One turning vector, and how many ticks it has turned
The counts run from 0 to 1042.
[ 20  11   6  -8 -10  21 -19 -19  12   2  -2   2 -16  18  12  28   2 -13
 -14   4   5  -9   3  19   1  -3  -1   7 -22  12 -11  -1  -5  -2  -3  -5
   3 -12  -8  13   5  -6] => 850
[  1   6  24 -19 -17  -3   6 -15   6   4  -9  15  -5  20 -13   9   0   5
  -2  20  -4  11  14  16  18  -6  -5 -11   3   9   9  -6   5   7 -11  -3
  18 -24  -2  -2   5  18] => 249
[  2  13   1 -19 -25   4   4 -23   3  21  12   5 -17   8  -5  12  12  -3
 -10  10  -4  -8  18  12  14  -6   3   3  -1   3  -1 -20 -11  11  -6   1
   6 -21   1   8   7  17] => 387
[ -2   9  19 -20 -18   2  -2 -15   1  11  -9   7 -17  14 -10  21  -2   5
  -8  18 -10   2  12  10  21 -20 -14  -5  -1   4  16  -5   8  -3 -11   1
  15 -16  11   4  10   6] => 253
[ -4 -17  20  -7 -10  -2  -1  -3  14   0  -4 -10 -10   9  -9 -30   1   6
   3   2  15   6  -5  19 -23  -3  11   2 -10  13  -2   4   8   4  -5  27
   4   8   7  -7 -25  -8] => 308
[  6 -13  32  -8  -9   4 -15   7  18  -9 -12  -2   2  22 -14 -17  -7  -2
   6   7  -3  -4   0  13   4  -2  -2  -6 -19  14  21   3  19   0 -12   4
   2  11  11  -7   1 -18] => 1019
[  4   7  -7   5 -24 -11  14 -26   6   1  -3 -14 -10  -5  -4   5  -6  -5
   1  -5  14   3  12  18  -3 -12  -7   9  -4 -10 -23 -29  -3   3  11  17
  13  -4 -10  -1 -15   6] => 616
[ 16  15  22  -8 -11   6  -9 -20   2   4 -16   9 -21   1   9  16  -2  -2
 -14 -11  -4  -6   3  -2   1 -27  -7   2  -2   7   5  -7   8 -18   3   4
  30  -3  -8  -4   2 -16] => 415
[  4   1  -8   1 -19  -6  13   7   9   5  -6 -24  -7   6 -17   5 -14  -6
  -9  -7 -13 -14  -1  11   5 -11 -16  12 -17   2 -11 -14   5 -23  12   8
  -2  16  15 -15 -13 -14] => 489
[ -5   3 -11   1  -3  17  10   7  -4  20  -6 -21 -16   4   9   8  -8  -6
  -1   7  -7  -3   1  23  -6 -16 -20   3 -27   4  -5  -4  10   3 -10  21
  -6   1  21  -3 -15 -17] => 327
[  2   4  32 -15  -9   2  -5   1  -2   6  -7  11 -19  15   0   5   0   3
 -18 -10 -19  -7   3  -9  -5 -13 -17  -7  -5  17  10  -2   7 -11   5  12
  10  -7 -11 -24 -14 -16] => 996
[  5  12  -5 -12 -19  -7  22  -4   6   6  -6   5  16   2  -1   4   3   0
   1 -16   1   0 -10   9  11 -12  -5   4   6  18   7 -32   2 -17   0   0
  24 -18  -5 -23   9  11] => 801
[  5   1  -2  -5  -7   2   8  28   9  -1 -10  -1  19  17   5 -14   4  -4
   4 -10 -13   0 -17  18  -3   8 -11   6 -20  29  -7 -13   8  -5  -3   2
   0  -1   3 -28 -12  -8] => 792
[  9   4  -9  -7  -7  15  14   4  13   8   7   5  16  16  12  -5   8 -14
   5  -8   6  -5  -8  23  -8  15  12   2 -14  29  -3 -20  -6   4  -8  -3
   1 -19 -17 -15   1   9] => 660
[ 19  16  27  -2 -10   2  -1 -10   2  -5 -14  19  -5   4  11 -14   7  -7
   5 -10  -6   2  15   2   1  -7   2  -6  -2   7   1 -20  11   7   2   0
  34  -4 -21 -15  -7  -8] => 866
[ -2 -10  10 -11 -18   5   5 -19  20  -1  -2  -5  -8  19 -20  27 -21  -7
 -15  15   7 -10   6  18   7   1  -7  -7 -12  13   4  -1  -3 -12   4  -1
  -2 -18 -14   2   8   7] => 689
[  0   8  21 -20 -16   0   2 -17   3   8 -10  11 -11  17 -11  17  -1   7
  -4  19  -7   8  13  13  20 -14  -9  -9   2   5  14  -7   8   1 -11  -1
  18 -22   4   2  10  13] => 251
[  5   0  -3  -5  -5   4   6  28   8   0 -10  -5  18  18   6 -12   2  -5
   2  -8 -12  -3 -18  21  -3   7 -13   6 -22  28  -6 -10   9  -6  -5   3
  -5   0   7 -26 -11 -11] => 791
[  4   2  15 -16 -15   6 -14 -15   8   9  -3  -2 -11   8  -5   4   3   1
   5  -2   5  -1  -1   0  13 -29 -10   0  -8  -1  35 -14  15  -3 -17  13
  12   0  17   5  13 -13] => 577
[  6  20 -18 -12 -25  10  21  -4   5  22   7  -2  -4   3  -7  -9  12  -7
   5   2 -10  -4  12  11  21  -3  13   7  -2   7   1 -26  -2   2  -3  -5
  22  -5   8   0  -2  13] => 63
[  8   1 -11   2  -1  15   5  15   5   9  -9 -17   7  15  10  14  -8  -9
   0  -3  -5  -6 -14  27  -3  -5 -19   8 -28  15  -4  -8   8 -11 -11   5
 -13  -2  17 -12  -1 -16] => 786
[ -1   6   3 -17 -10  15   6  -7  -5  39  12  -3 -25   4   4   7   6  -5
 -18   1 -12 -23   6  11  -7 -12   8   2  -9  11   6  -6  -7  -3 -14  10
  -6  -6  17  -3   5  -6] => 970
[  6  10 -24 -12 -18  22   8  -9  11  26   8 -11 -10   2   0  13   1 -13
 -10   2   1 -21  -1  19   9  -6  13  10 -14  16   1 -11  -7 -11  -7  -4
   8  -5  11   8  15   1] => 69
[ -9 -12  -6  -6  -9   4 -10  -4  10  -1  -7 -18   0   4  10  13  -5  -3
  -4   3  17  -2 -17  28 -10 -11 -22   7 -26  11  -5  -7   3   2 -13  24
 -16  -9  11   0   2 -13] => 463
[  5 -12  32 -10 -11   2 -15   8  17 -10 -12   0   3  21 -14 -22  -2   0
   8   8  -4  -1   1  11   5  -1   0  -6 -17  13  22   0  20   3 -13   5
   4  12  10  -8  -1 -16] => 1020
[ -3   0  20  -6 -11   7   5  -2  -2  14  -3  -2 -27   5  -3   7 -14 -10
 -23   2 -21 -24  20   2  -7  -6 -10 -10 -16  10  -1   0   2  -6  11  10
   2  -1 -14 -17 -10 -18] => 99
[  4  -5  11 -13 -20  -4  12 -14  18   5  -4   4   6  18 -18   2  -4  -1
  -6  18   7  -3   6  33   6  10  19  -3   0  18  -6  -5  -6  -4  -7  -9
   7 -17   0  -1  12  23] => 824
[  9   5  19 -14 -16   8  -6 -15  18  -9  -9  10   2  20 -10  -1   1   1
  14   5  12  16   0   5  18 -12  -2  -5  -3   9  27 -10  17   3 -10   1
  28 -11  -7   5   2   3] => 571
[ -2  -1  28 -20  -7   1  -5   5   1   9   0  15 -14  16   8  -8  12   4
 -20  -7 -11  -8  -4   4 -18   1   0  -2  -5  30  -5   2  -4  -2   0  12
   3 -13 -12 -23 -13  -6] => 538
[  1  -1  13 -12 -17   5 -19  -5   5  10   4  -8 -13   4  -2  -9   7  -5
   3  -5  -5 -12   5  -1   9 -21 -14   4 -19  -4  27 -19  12   8 -14  18
  -5   9  18   1   6 -23] => 581
[ 19  -2  -2   3 -14  -4  16 -10  19  -1 -10 -15  11  22 -17  15 -15  -3
   4  -1  14   5  -9  34   3  -4   1  10  -9   3 -10 -11   3 -23  -3  -6
   1  -3  11  -5  -2  11] => 45
[ -9   0  10  -9 -25 -23   0  -4  -1  -2 -10  -4  -9 -10   0 -24  10   7
  -5  -9  -2   0   4   5  -6 -13 -11   8  -3   4 -18 -23   2   6   9  27
  15   4   1 -18 -21  -8] => 609
[  1 -11  17  -7 -12   3   2 -17  18  -6  -5   0   8  11  -5 -18  -1  -1
  19   6  28  15   0  22  -6  -3   9  -8  -7   7  15 -12  10  18 -14  16
  14 -12 -10   1  -2   7] => 891
[  1   5   4  -7 -10  17   3   4   3  12   7   6  -8  14  11  -4   6 -16
 -10  10 -13 -14  15  21  -6  20   5  -4 -22  22 -17  -7  -7  21  -1   0
  -5 -16 -18  -9  -8   0] => 979
[  9   1  22 -11 -15   9  -3  -6  21 -16  -8  10   4  25 -12 -10  -1  -2
  15   8   6  15   5   7  15   2   0  -9 -10  13  18  -8  16   8  -4  -1
  24  -9 -15  -1  -8   3] => 568
